One turning vector, and how many ticks it has turned:
The counts run from 0 to 979.
[160 133 172 116 149 173 127 157  84 104 125 142 125 125  96  92 142 162
  92 151 164 174 110 100 152 105 121 101 139 111  78 131  81 106 116 144
 140 145] => 411
[141 122 160 178 127 157 126 117  75 101  98 144 102 149 112  73 180 139
 138 146 124 141 132 130 113 126 137 109 142 114 132  81 115 101 102 144
 118 185] => 225
[143 156 156 163 121 135 121 137  69 148 102 173  86 122  86  93 172 121
 114 141 130 112 106 129 110 102 148 108 138 146 137  69 151 122 134 153
 125 196] => 8
[143 124 153 118 138 158 145 154  73 108 102 132 111 134 113  90 165 160
 118 114 153 157 160  89 157  99 160 100 165 142  94  90 114 140 125 140
 151 167] => 931
[192 130 120 145 103 138 113 142 113 126 118 135  75 118 121 116 146 181
 113 160 113 148  86 107 144 137 148 133 184 112 112 114 124 117 137 136
  97 181] => 830
[127 128 161 146 131 163 121 151  91 120 111 153  88 120  81 117 203 139
 131 155 124 185 142 142 132 122 132 108 192 115 101  99 113 121 126 144
 134 166] => 677
[166 159 131 118 131 123 137 107 140 142 129 141  70 111  75 104 125 157
 147 175 139 127  97 113 106  64 172 130 155 167 129 101 117 116 123 118
 131 133] => 879
[142 134 150 162 107 124 100 122  97 126 107 146  82  85 113  80 202 163
 153 140 115 115  72 132 141 111 123 143 174 118 120  94  93 127 155 120
 106 149] => 114
[169 113 144 109 166 136 108 154  99 157 135 125  90 114  81  99 163 172
 104 162 167 161 150 110 128 129 141  89 111 117 103 132 129 130 139 156
 125 188] => 807
[147 141 159 142 111 161 111 162  82 122 122 119  97 144 115  85 176 165
 123 142 103 170 135 114 126 175 142 112 182 124 122 100  99 123 134 147
 108 183] => 37
[180 134 114 130 155 134 147 134 138 135 134 125  62 113 107 111 167 192
 126 177 148 145 148  96 131 108 163 103 152 141 107 108 146 134 124 116
 109 151] => 97
[135 174 133 149 110 125 119 139 116 130 110 168  95 108 112  97 168 185
 135 161  98 129  74 111 129 116 142 142 176 149 138  81 109 123 136 129
  99 162] => 303
[134 115 137 112 144 132 140 148 125 106  92  82  90 134  79 108 165 177
 164 155 151 169 134  88 117  93 147 122 170 139 113 105  94 152 115 141
 140 141] => 774
[185 142 164  98 131 139 121 116 106 166 138 158  77  99  92  59 125 167
 126 123 131 145 138 107 116  93 165 128 134 136 118 114 117 145 131 143
 116 196] => 92
[159 126 149 126 132 108 110 113 100 142 102 145  87 111 105  46 140 147
 127 116 163  95  91 130 113  95 145 111 109 156 123  96 146 124 136 122
 132 194] => 620
[163 147 156 123 113 142  93 141 113 136 117 154  97 135  67  83 117 157
 118 155 144 164  64 161  86 126 125 124 122 137  99 127 103  93 128 149
 124 179] => 873
[122 147 153 136 158 127 134 177  89 117  98 118 132 120  94  92 145 161
 117 152 158 118  67  81 156 112 125  88 140 172 123  96  89 108 149 126
 137 125] => 334
[175 117 133 157 102 117 113 161 108 118 105 121  79 127 110 109 181 138
 107 137 166 120  72 118 157 152 122 116 186 122 105  94 132 123 176 134
 115 153] => 679
[137 108 120 165 143 115 105 170 101  95  92  99 100 132 124 106 179 175
 112 167 162 114  69 120 137 125 147  94 174 130 120  86 128  95 163 102
 139 127] => 859
[194 118 144 126 164 144 145 153 107 126 142 109  88 129 108  62 148 175
 105 156 180 148 157  89 143 146 145  92 138 128 112 122 119 105 149 126
 111 131] => 890
[188 136 148 125 109 129  91 148 106 147 129 146  86 125  99  97 132 175
 105 140 132 147  85 135 115 146 121 124 147 131 102 118 127 121 150 145
 113 207] => 347
[153 145 160 154 152 134 142 137  94 134 142 133 102 102  98  66 185 142
 137 165 131 116 105  87 153 119 138 101 181 139 143 101  84 121 161 115
 112  99] => 635
[154  97 105 134 174 131 138 136 122 120 107 101  75 131  86 112 170 186
 115 169 163 149 139  88 136  93 143 105 132 119 109 117 144 131 117 130
 117 169] => 323
[174 159 130 133 115 147 127 127 116 133 127 146  80  98 106 107 136 175
 124 162  90 131  83  89 147  93 170 138 208 126 125  99  97 128 140 132
 118 138] => 304
[153 152 143 133 101 111 126 129 111 141  98 166  83 107  97  89 156 161
 143 134 152 133  82 144 113 129 115 132 133 150 116  96 143 113 119 148
  95 209] => 574
[170 138 120 144 156 138 148 146  98 132 116 148  94 100  80 138 162 141
 103 157 132 133  95  73 164  81 148 121 166 108 116  90 106 138 128 163
 131 139] => 719
[179 119 131 134 152 122 158 136 123 133 134  91  66 112  86  79 172 169
 139 154 166 126 149  76 139 118 153 108 162 132 125 117 124 133 146 124
 106 133] => 60
[121 124 171 152 107 148 104 143  82 107  82 128 113 145  76  88 174 121
 152 134 114 150 102 147  97 107 144 111 180 128 127  85  91 106 125 144
 154 151] => 865
[112 104 148 128 142 130 103 174  95 103  79 119 107 120 101 116 169 182
 124 133 176 163 115 149 139 106 135  86 150 150  83 109 126 111 135 115
 163 171] => 329
[137 146 129 134 132 109 136 127 126 150 111 154  66  79  78 119 182 160
 154 154 130 140 108 104 135  78 136 145 156 150 113  90 140 149 141 142
 111 158] => 764
[167 143 128 146 136 154 116 151 100 106 108 136 109 146  75 126  98 142
 100 160 148 131  49 113 119  99 159  91 156 140 121 100 113  86 125 138
 154 155] => 306
[153 134 125 128 119 115 138 128 107 111  71 146  92  98  92 106 146 150
 132 112 177 119  49 109 136  81 113 127 144 137 101  96 134 135 110 153
 125 181] => 274
[140 155 175 152 116 156 124 141  90 114 116 167  95 121  92  65 165 126
 141 156 159 165 115 161 117 122 131  98 162 147 100 106 109  85 129 114
 136 147] => 450
[151 131 146 160 140 147 132 127  93 122 110 141  94 140  62  90 160  85
 124 155 173 137  94 142  99 111 139  97 137 134 125  97 131  90 137 151
 144 154] => 496
[157 129 168 129 144 152 112 119  80 146 134 131  93 114 125  34 145 161
 130 134 114 112 143 107 129  92 174  99 131 143 140  98 116 118 139 113
 130 170] => 967
